Rotation paths and how fast each direction turns (degrees per step):
Each turn is a multiple of 5 degrees from 10 to 175, or 0.
Each row of a path follows its step; steps can be skipped.

step 0: [ 16.1  17.2  28.9  26.6 -12.5 -27.1  20.4  26.7 -42.4  31.4 -36.4  15.9
  15.0  -0.5  -3.6  15.3   9.8 -25.3 -24.7  11.6   2.0  -9.7 -58.9  54.8
  25.2  16.2  13.1  19.1  -9.9  30.3   2.0 -20.4  13.2  13.3  10.1 -17.8
   1.6 -13.2 -12.0  -5.2  13.4 -11.8 -15.4]
step 1: [-17.4 -48.4   2.4  29.4  -1.9   8.3   4.5  16.2  34.7 -16.5  17.6   6.9
  17.7 -11.9  -9.3  29.9 -11.6  17.8  40.9  10.8 -32.0   1.6 -20.9  12.1
 -18.6  17.6   3.1 -25.2  36.0  -4.3   1.1   9.2   8.1 -40.3  23.3  -0.2
  15.6 -19.3  17.4 -44.8 -33.6  34.5   3.4]
step 3: [ 13.6 -11.2 -21.7  30.1   4.3   1.2   8.4  15.0  16.4   4.8  15.0  25.4
  16.7   8.8  -2.7 -28.1  58.1  -5.3  -1.6  12.5   8.3 -32.2 -35.4  25.4
 -40.7  -5.8   7.6   4.0  11.8  11.5  19.3 -16.5  10.7  -3.7 -12.3  40.4
  -0.3 -50.3  35.8 -24.0 -14.4 -20.7 -22.1]
step 4: [  3.8  16.7 -18.8  10.1   3.3 -60.3   0.0 -32.5  14.5 -17.7   8.0   7.3
  15.9  21.9  15.7  12.0 -24.2   7.1  28.2 -12.2 -24.0  19.2  10.4  10.5
  -1.6 -35.0 -11.1 -16.1  22.0   1.7  13.2  10.4  25.0 -12.5  65.1 -25.0
  32.9   1.9  24.6  36.4   5.4  11.9   0.8]
step 6: [-14.6  26.0  -0.3  -8.0  23.6   0.8   3.7 -10.2  20.4   4.7 -11.6  64.7
  -1.8  18.9  30.1  -2.0  30.8 -15.1  33.4   0.3  -3.0  17.3   3.3 -38.9
  -0.9  12.0  16.4 -16.0 -16.9   4.3   6.5 -18.2  51.8   2.7  44.1   3.4
  13.6 -27.5  -8.9 -10.1 -30.4 -28.3  -9.5]
step 7: [ 23.3   1.2  -7.9 -10.5  13.6 -27.4 -21.1  14.4  15.4 -27.4   0.9 -18.3
 -10.4 -34.6   6.0  -2.2  -2.3  22.9  20.3 -19.3  -3.4 -18.5  -7.2  -2.5
 -15.8  -2.4  34.9   5.8   8.5  55.4 -29.8  -7.8  -5.2  40.6  28.2 -18.5
 -26.9  10.6  10.0  33.1  18.8  61.8  -6.2]
step 9: [ 18.7 -28.3  -8.8  29.5  -7.1 -17.0 -30.8  -2.0   5.1  22.4   3.9  12.9
   0.6   5.0  26.8  13.4 -40.7 -13.6  28.1  10.3 -20.7   3.0  16.9  -2.7
 -34.3  42.1  22.9  35.5   3.7  39.7 -29.4  15.4  48.3  25.0   4.6   3.2
   3.8   7.0 -23.0  -8.9 -37.0  10.9 -12.7]
step 10: [ 21.6   7.9  11.0   0.3  29.7 -22.8 -49.1   4.3 -12.9 -24.7 -38.9   2.8
   2.8 -15.1 -46.6   7.8  16.4 -39.9   3.8  -9.6  -3.3  34.7 -43.4  26.9
  -4.6  -8.3  -2.2 -27.7  -8.7  -2.0  -5.9 -30.5 -39.3  -2.3  -1.4  11.1
   1.9   4.1  -3.8  -5.5 -14.3  43.5  13.5]
step 11: [-10.4 -28.5 -27.3  24.4 -12.3  14.8  -9.6  12.7  24.3  32.3  51.4 -22.3
  -9.2 -13.8   1.6  14.0  20.9 -31.3  22.6  10.3   6.6  44.4 -19.4 -27.8
 -13.9 -12.6   0.9  59.8   5.8   7.8  21.7   5.7   4.3 -20.5  23.0  15.7
  -3.1  13.0  20.6 -12.3  -9.7 -15.8 -29.2]
Speeds:
[  5.8  -7.9  -1.0  10.5   4.9  -7.7  -9.6   9.3  -2.4  -3.2  -7.8   0.5
  -6.2  -7.2  10.2   3.7  -4.0   1.4   2.0  -6.0  19.5   1.2  -4.8  -4.8
   9.9  -1.3   6.8   1.6  -3.6  -2.5   6.7  -1.7   8.6  -2.5  -3.5  -5.3
  10.4  -6.9  19.2   2.2 -11.1   3.9  -1.2] -> 0
[  3.1  -0.3   2.3  11.2   1.0   1.9  -4.4   4.3   6.7  -7.8   8.4   8.9
  19.1  -2.0   2.4  -2.0   0.2  -0.1 -12.1  13.7   1.0   7.8  16.9   0.4
   0.5   6.7   2.1 -13.4   2.6  11.9   2.6  10.6   9.3   6.1   5.6  -4.3
   0.0  -5.1  -0.2  -3.4  -4.5   2.0   3.8] -> 130
[ -9.9  -8.6 -14.5   3.7  -2.6   3.2   4.4   3.4 -10.3  -8.0  -0.4   1.9
  -7.0   4.1  -4.6  -6.2   3.4  -6.4 -14.7   0.2  -6.7   4.4  -3.3  -4.5
  20.3  -2.1  -0.7   5.4   8.1  -2.5  -1.6  -0.5   1.7   8.7   3.5   9.2
  -1.3 -13.4  -7.9   6.0  -2.9   9.8  -7.6] -> 135
[ -2.8   7.1  13.3  -1.0   8.8   0.1  -1.7   0.5  -3.8   2.1 -10.4   9.4
  -4.1   1.1  -5.7   2.0  -6.7  -8.7  -5.7 -10.2   5.0  10.0   2.4   0.3
  -0.1 -13.4  -9.8 -17.2  14.1  -4.7  -6.5  -4.1   1.5   4.2   5.3  -5.3
   6.9  -1.1  -2.1  -3.5   4.0 -11.4 -11.4] -> 175
[15.0  5.8  6.9  6.6  5.5 -0.6  0.9  6.6  3.1 -0.6  0.3  1.9 -0.3 -8.1
 -2.5  6.1 18.7 14.7  8.7 -8.5 -2.9 -1.2 11.1 -6.7  5.7 -2.9 -4.2  8.0
 12.1 -1.9 10.4  7.9 -6.5  6.0 -3.0  8.7 -5.7 -1.8 -4.1  7.9  1.3 -3.8
 -8.6] -> 80
